[[-147.62 -169.75 -140.19  123.84  103.30   23.26  -16.49  -52.54  -32.60
   -28.75  -47.85  -80.58  112.60   31.12  -88.47  -83.10]
 [-147.62 -152.71 -140.19  123.84  103.30    4.46  -16.49  -52.54  -32.60
   -28.75  -47.85  -80.58  112.60   31.12  -88.47  -83.10]
 [-147.62 -169.75 -140.19  123.84  103.30   23.26  -16.49  -52.54    9.72
   -28.75  -48.89  -80.58  112.60   31.12  -88.47  -83.10]
 [-214.65 -169.75 -140.19  197.62  136.69   23.26  -16.49 -163.73  -63.94
   -13.21  -47.85  -80.58  112.60   31.12  -88.47  -83.10]
 [-147.62 -193.96 -287.41  123.84  103.30   23.26  -16.49  -52.54   46.69
   -28.75  -47.85  -80.58  118.00  -90.57  -88.47  -83.10]
 [-147.62 -126.62 -140.19  123.84  103.30   23.26  -16.49  -52.54  -32.60
   -28.75  -47.85  -80.58  112.05   31.12  -88.47  -83.10]] result: -83.10

[[-0.107  0.079 -0.002 -0.008  0.028 -0.012 -0.002 -0.140  0.092 -0.016
  -0.213  0.020 -0.062  0.015]
 [-0.039 -0.031 -0.141  0.051  0.025 -0.085  0.062 -0.067  0.157 -0.069
  -0.079  0.121 -0.142 -0.059]
 [-0.196 -0.046 -0.125 -0.055  0.061  0.163 -0.008  0.035  0.032 -0.159
  -0.138  0.258 -0.057  0.002]
 [-0.002  0.005 -0.129 -0.003 -0.021 -0.065  0.075 -0.084  0.193 -0.102
  -0.068  0.088 -0.138 -0.060]
 [-0.118 -0.056 -0.235 -0.045 -0.009 -0.022  0.113  0.050  0.087 -0.213
  -0.068  0.271 -0.135 -0.110]
 [-0.149  0.061 -0.083 -0.020  0.037  0.017  0.055 -0.049  0.025 -0.103
  -0.143  0.105 -0.084 -0.007]
 [-0.170  0.032 -0.109  0.013  0.061 -0.004  0.057 -0.024  0.007 -0.101
  -0.138  0.136 -0.092 -0.015]
 [-0.040  0.009 -0.067  0.064  0.032 -0.092  0.030 -0.091  0.122 -0.019
  -0.094  0.017 -0.108 -0.014]
 [-0.092  0.096  0.002 -0.032  0.050  0.155 -0.003 -0.063  0.046 -0.093
  -0.058 -0.009 -0.054  0.092]
 [-0.135  0.042 -0.176 -0.031  0.014 -0.011  0.131  0.006  0.032 -0.183
  -0.070  0.168 -0.135 -0.059]
 [-0.012 -0.067 -0.112  0.093  0.023 -0.178  0.017 -0.117  0.221  0.012
  -0.141  0.095 -0.136 -0.077]
 [-0.070 -0.007 -0.060  0.051  0.050 -0.022 -0.002 -0.065  0.102 -0.034
  -0.099  0.049 -0.086  0.011]] result: 0.011

[[ -74.2  -42.0  -44.0  -42.1  -45.5  -79.2  -74.1    5.2 -114.9 -208.5
   -73.3  -83.0  -58.9]
 [ -85.2   51.6 -115.2  -69.7  -90.6 -109.6  -71.9  -13.2  -98.0 -204.7
   -68.9 -129.3  -69.7]
 [ -82.9   22.6  -66.2  -11.3 -119.4   -2.1  -52.9   19.4 -113.1 -183.9
   -94.2 -141.5  -62.8]
 [-173.4  297.2 -172.4  -44.7  -86.9 -119.0   14.5  -20.3 -184.8 -210.1
    94.3 -132.3 -172.4]
 [   3.3   -9.2    8.8   -2.4   25.7 -189.8 -149.5  -75.6 -244.9 -120.1
    97.3  -51.6   59.0]
 [-169.0  275.6 -166.6  -40.0  -84.9 -115.5    3.5  -15.3 -174.4 -211.6
    83.4 -133.3 -170.2]
 [ -78.4  -11.3  -32.0  -26.1    9.1 -159.1 -104.3  -15.7 -131.3 -206.9
    30.3  -62.2  -72.5]
 [-170.3  283.8 -170.3  -44.5  -85.8 -115.2   10.4  -16.3 -180.5 -211.5
    84.7 -134.7 -169.3]
 [-117.7 -240.4  -93.9 -170.3 -133.6   26.2   64.2   24.1 -208.7 -265.9
   -33.3 -227.7   28.5]
 [-164.8  244.3 -154.1  -16.3  -95.9  -97.7  -24.0  -12.1 -169.8 -197.9
    56.6 -145.2 -160.2]
 [  11.2  -61.5  -28.4 -138.2 -105.2   49.8   57.1   42.2 -115.9 -202.4
  -189.6  -37.7   28.2]] result: 28.2

[[-0.006 -0.535 -0.964  0.834  1.233 -0.456 -0.664]
 [ 0.568 -0.145 -0.474 -0.206  0.186  0.236  0.734]
 [-0.522  0.103  0.876 -0.368 -1.041 -0.059  0.175]
 [ 0.304 -0.127  0.339 -0.004 -0.835 -0.098 -2.390]
 [ 0.134 -0.790 -0.030  0.172  0.657 -0.184  0.075]
 [-1.492  0.088 -0.457 -0.018  0.730 -0.161  1.580]
 [ 0.078  0.516 -0.634  0.098  0.461 -0.483  0.738]
 [-0.107 -1.566 -1.474  0.336  0.634 -0.962 -0.249]
 [-0.039  0.291 -1.162  0.803 -0.752  0.310 -0.300]
 [-0.818 -0.523  0.356 -0.700 -0.715 -0.153 -0.930]
 [-0.086 -0.392 -0.524  0.501 -0.575 -0.519 -0.310]
 [ 1.215  0.704 -0.144 -0.868 -0.115 -0.410  0.906]] result: 0.906

[[-14.9  -3.4 -20.9  -2.3 -25.7   8.3  -1.1 -14.1   2.6  -2.7   1.7  11.8]
 [  3.3  -2.9   3.0   9.2  -2.0  10.8   7.9   7.3  16.1  12.4 -10.1  20.5]
 [-12.5 -12.4   5.3 -20.9 -26.0   7.0   8.5   5.8 -10.6  14.4  -2.7  -1.4]
 [ -3.0  -2.3  -3.2  -8.6 -17.8   5.0   0.1 -12.1  13.6  -5.2 -14.7  -6.8]
 [ -6.8  -7.6  -4.3  14.9 -12.0 -20.5  12.9  -5.0  -0.9  -1.8   0.3  16.6]
 [-12.7 -11.1   3.6  12.6  -6.8 -25.3  10.0  -2.8  -9.3   0.8  -6.6  -2.3]
 [ -2.0 -12.8   2.5 -19.5  -6.6  -3.1  17.0  11.1  11.1  -6.8  -7.0 -18.8]
 [ -0.9 -10.8   2.2 -16.5  -9.7  11.1  13.1  14.4   0.3 -15.5   2.1 -11.4]
 [  9.2  -2.2  -6.5  -4.8 -18.4  -9.2  -8.9 -11.8   0.1  -7.3 -21.6 -10.2]
 [  7.3  -0.9 -19.9  -4.6  -6.5  16.3   0.9  -4.5  -6.0 -12.1 -11.2
    5.5]] result: 5.5

[[ 0.21 -0.03  0.14  0.17  0.16  0.24 -0.01  0.00]
 [-0.21  0.09 -0.07 -0.07 -0.04 -0.23  0.10  0.06]
 [ 0.05  0.05  0.11  0.00 -0.24  0.09  0.03  0.02]
 [-0.12 -0.10 -0.06  0.19 -0.02 -0.09 -0.07 -0.15]
 [-0.25  0.13 -0.18  0.02  0.02 -0.22  0.18  0.11]
 [ 0.10 -0.08  0.10 -0.01 -0.22  0.15 -0.12 -0.09]
 [ 0.18  0.17  0.04 -0.12  0.06  0.17  0.12  0.22]
 [-0.09  0.11  0.14 -0.14 -0.06 -0.10  0.09  0.07]
 [-0.03 -0.04  0.14 -0.21  0.05 -0.08 -0.10  0.00]
 [-0.07 -0.08  0.03 -0.14  0.03 -0.09 -0.09 -0.04]] result: -0.04

[[ 0.099 -1.584  0.093 -0.315 -0.371  1.320 -0.071 -1.117]
 [-0.383  1.399 -0.697 -0.315 -0.371 -0.414 -1.873 -1.117]
 [ 0.099 -0.390 -0.363 -0.315 -0.371 -0.167 -0.891 -1.050]
 [-1.252 -0.824 -0.917 -0.315 -0.371 -0.556 -1.202  0.445]
 [ 0.099  0.419 -0.363 -0.317 -0.458 -0.448 -1.202 -1.117]
 [-0.705  1.538 -0.363 -0.371 -0.371 -0.167 -1.644 -1.362]
 [ 0.479 -2.753  0.337  0.002 -0.572  0.549 -0.068  0.060]
 [ 0.099  1.154 -0.203 -0.315 -0.371  0.281 -1.217 -1.623]] result: -1.623

[[ 0.161  0.076  0.165  0.199  0.178  0.199]
 [ 0.174 -0.224  0.175  0.154  0.192  0.142]
 [ 0.181 -0.178  0.161  0.170  0.216  0.112]
 [ 0.163  0.174  0.138  0.173  0.180  0.155]
 [ 0.157  0.024  0.188  0.158  0.142  0.215]
 [ 0.179 -0.040  0.157  0.186  0.215  0.121]
 [ 0.172  0.067  0.157  0.200  0.202  0.152]
 [ 0.176 -0.151  0.168  0.174  0.205  0.137]
 [ 0.152  0.100  0.170  0.146  0.135  0.214]
 [ 0.173  0.023  0.179  0.215  0.202  0.174]
 [ 0.164 -0.040  0.181  0.185  0.173  0.200]
 [ 0.168 -0.051  0.180  0.197  0.189  0.186]] result: 0.186

[[  57.7   66.3  119.5  187.0   78.3  173.2  144.3]
 [ 133.0  135.8   81.6  180.5   37.6  150.1  175.7]
 [  92.9   85.1  109.5  218.1  153.8  227.3  122.4]
 [  98.0  108.9  102.7  221.7  228.3  141.5   36.7]
 [  85.2   44.4   30.0   61.5  209.7  114.9  147.3]
 [  82.7  218.2  118.1   91.9   83.8  -45.0  101.8]
 [   8.0  200.5  156.5 -279.5   61.5  131.0   41.1]
 [  96.5   33.7  136.5  119.9   16.0   64.3   78.0]
 [  88.7  119.9   62.7 -144.6  255.2  165.5   85.2]] result: 85.2
---
[[-22 -11 -23   4]
 [ 19 -13  30  -7]
 [ 20 -16  40 -19]] out -23

[[ 14  39  22 -27 -17   8]
 [  8  14  18 -32  -4  40]
 [ 14  14  18 -23 -10 -13]] out -17

[[ 7 49 24 42 49]
 [ 8 27 33 35 39]
 [-1 46 27 28 53]] out 42

[[ -3  -9   3   0   2  13  -2]
 [  0 -11  -8 -51 -42 -18 -11]
 [ -2  -8   7   1   1  10  -1]] out 13

[[ 35 -43  27 -33 -38 -30  34]
 [ 41 -34  37 -42 -34 -40  31]
 [ 27 -40  34 -35 -29 -33  28]] out -30

[[-30 -40  48  49 -37 -21]
 [-29 -34  42  43 -29 -24]
 [-30 -46  43  29 -29 -24]] out -37
